A: 3 groups of rows, each row roughly a mix of its group's hidden directions; one row fits no group:
A (105 x 10):
[[ -1   0 -57  -7  36  33 -19  10 -32   2]
 [-28  11 -24 -43  -4 -24  23  28  40 -19]
 [-24  18  -8  37  13 -35 -27   7  51   6]
 [ 38   7 -42 -43  36  22  -3  -2   8  11]
 [ 27 -44 -20 -37  -3 -16  -7   0  40  27]
 [ 17 -30 -49  -6  38  27  10 -22  -2  27]
 [ 24 -26 -25  52  14  25  17 -18  17 -27]
 [ 24  26  -1 -19  35  12 -42  37  30  13]
 [-12  -3 -41 -28  56   5 -14  17 -27 -14]
 [ 68 -27  12  -3 -25  23  -4   8 -17  -1]
 [  9 -14 -20 -15   8 -18  42 -19 -60   3]
 [  5 -37 -37   2  29  40  18 -29 -28   7]
 [ 26 -47   0 -33  10 -31   8 -14  40  17]
 [ -4  13   4  17 -10 -39 -48 -18  48   9]
 [ 40  -2  11  40  12  23 -43  28  12 -18]
 [  5  52  -3 -22   9 -18  33  19   4 -46]
 [ 36 -23  19 -10  32  12  14  47 -33 -15]
 [-23 -19   7 -30  12  51   7  18 -23 -41]
 [-25  31 -48  -5  26   8  19 -43  -4  13]
 [-20 -15   9  17  -2  -3  36   6 -60 -35]
 [ 11 -11 -16 -17  47 -24 -24  47  14  22]
 [  8  45   2 -25  20 -24  48 -14   4  29]
 [-34  -8  52  24 -26  19   7  -2 -19 -35]
 [ -9  26  18  17  25  17  53 -44  -5 -10]
 [ 16 -16 -41 -32 -15 -21  29   8  48  -6]
 [ 11  18 -10 -15   7 -43 -13  46 -43  19]
 [ 24  25 -27  30  24 -10 -42  34 -21 -15]
 [  3   2 -25  10  50  -2  19  -7 -46 -37]
 [ 19   1 -11  -6   2  54 -29 -15   4  51]
 [ 19 -22  42  10  29 -27  31 -42  -2  -8]
 [-31 -25  11 -33 -42 -33 -13   4 -31  19]
 [ -3  26 -17  -2  31  11  63 -30  14  -5]
 [  2  -5 -21  19  -8 -22  11  17 -29 -67]
 [-39  10  11  33 -15   4 -46 -21 -16 -36]
 [  0 -52 -15 -28  26   0 -37   0   7  37]
 [-61  22  18  28   9  23 -23 -21  -4  16]
 [-37 -52  -6 -13  14 -28  23 -14  32   7]
 [-12   1  -1  26 -22   9 -25   1   0 -72]
 [ -8 -21 -15 -68 -34  19  -4 -10  -4  14]
 [-19  30 -46   0   8 -24 -12 -36 -39 -15]
 [ 60  -3  -8 -11 -31  16  -1 -13  33  30]
 [-31 -16 -53 -24 -21  -8   6  29  34  -4]
 [-28  13 -10 -54  14  -3 -31  40  18   8]
 [-20  23  41  18 -51 -26   9  15  17 -17]
 [ -9   7 -24 -64 -18  -4  14 -22  14  33]
 [  2  -8  -5  19 -19  12   7   9  11 -77]
 [-28   8  12   4   4  19  74  -8 -10  -9]
 [ 21 -29 -15 -61  19   4  26  22 -14  14]
 [-17  -7   1  65  39 -15  -3  15   2 -24]
 [ 34  15  13 -43  -5 -10  20  50  -8  26]
 [-18   0 -52  28   9  43  -5  -2 -36   2]
 [-30 -16  37 -21  16  14 -37  -5  13  47]
 [ 47  -9  32   8 -31  30 -31  17 -19 -15]
 [-58  20 -28 -15  23 -15 -16  -5  34  12]
 [  1   1  -7  54 -33 -35 -16 -32  17  16]
 [ 79   4 -19 -14 -11   4  -5   0   9   4]
 [ 26 -43 -42 -22  25 -32  17  -2  10 -16]
 [  7  22  12  42   8  27 -50  15  23 -24]
 [-17  41 -18 -28  38 -15  36 -11  23  22]
 [ -5   6   7 -71 -32   1   9  -7 -17  24]
 [-30 -27   9  47   8 -25  14 -10 -36 -31]
 [ 27   6 -17   1  50   0 -11   3 -52 -28]
 [-23 -40 -55  -4 -16  -3  23  -2  34   7]
 [-20  32 -15  -4  27  20 -26  -3  34  51]
 [ 38 -29 -31   8  20  29 -31 -12 -29  25]
 [-19  -8  -1  70 -13 -18 -29 -11   9 -14]
 [ -3 -23  15  19 -59 -25   9 -29 -30   5]
 [-45   4 -29 -14  -9 -19  36 -43  13  15]
 [-22 -35 -38  27  -2  39 -20  -9 -16  31]
 [ 13 -26 -52 -13  50   8  -8   1 -27  -6]
 [ 10 -21  39  24 -17 -18 -22  48  24 -20]
 [ -8  -5 -25   5  21  55  27 -19  41  -4]
 [  7 -13  30  20  19  32  -6  36 -30 -44]
 [-32  26   1  49 -22 -13  11 -46  13  -7]
 [-47  -8  46  31  -6   7   2 -38  -2  16]
 [ 13 -21   9  65 -33 -18 -27  -9  -4  -7]
 [-21  10   0 -40 -23 -24 -25  48  30  -1]
 [ 36  -2 -22  24 -38  -9  -6 -40  31  24]
 [  1 -15  -8 -23  14  54  38 -16 -35  15]
 [ -8 -35 -57 -28  10 -21 -12  31   6 -12]
 [-31  33  -3 -12  20  31 -25   6 -29  45]
 [ 29  14 -22 -30 -13 -31  53  -9  -9 -26]
 [ 16 -27   4  11 -13   2  34  27 -11 -61]
 [ 12  -9  49 -17 -16   1  12 -12  35  49]
 [ 10 -23   2   8 -13  -7 -54 -54  19   8]
 [ 54   5  -8   1  51   9   0  33  17   6]
 [  0  -1 -24  57  17  16  23 -33  26 -23]
 [ 32  34  37 -13  -5 -36  25   8 -27  28]
 [ -2  15 -26 -11  34 -27  42  20 -11  43]
 [-35 -22  14 -47  12  -2  13  30 -40  -9]
 [ 11  31  13 -17 -22 -19  48  16  39 -25]
 [ 13  26  40 -29 -27 -22  41  10  24  14]
 [ 18 -49  -7   2  11  18  35  18 -45 -16]
 [ -6  27 -45 -13   8  32   2  13 -35 -42]
 [-23 -27   1  18  22  -1   7   4 -70  13]
 [-12 -18   3 -14 -42   0 -42  26  29  37]
 [-40  -3  -1  21   4  54  -1 -42  -8 -19]
 [ 35  45  44 -26 -15  25   8   6 -18  -2]
 [ -1  -6 -13 -35  -6  52 -47  14  21 -12]
 [ 32 -23   4 -43   4  -8   4 -14  48  34]
 [-51  32   8  34  -3  27  -6   6 -37 -10]
 [-41  41 -12   2  29  -5  35  13 -21  32]
 [ 27  22  18 -28 -17   7  15  32  57   1]
 [-10  -8 -32   3  13  23 -33 -15 -60 -17]
 [ -9   6 -10 -28   8  47   9 -13 -59  13]]
one row of each group, then the others: which group is each in?
[-49  12  23   6  32 -12 -19  19 -40 -24] : N
[-12  14  47   4 -42 -14 -17 -37  27 -14] : S
[ 10  -6  -1 -25  37  56   6  26   0 -32] : D

[  1  41  22 -63  -8   1  17   1 -11  23] : D
[-42   2  12  30  19 -17 -19 -28  12  49] : S
[-22 -20  11  65   3 -25 -22  12 -13 -21] : D
[-14  26  30   1   2 -15  24  65  10  15] : S
[ 12 -40  -5 -28 -59  19 -20 -12 -14   3] : D
[-38   6 -20  12  16  19 -16 -54 -32  14] : S
[-28 -52  17 -11  27 -49   2  -2   6  -8] : N
[-19  11  64  10  -6  17  -7 -27  10  36] : N
[ -2  -4  22  45  24  25   5 -40 -41   7] : N
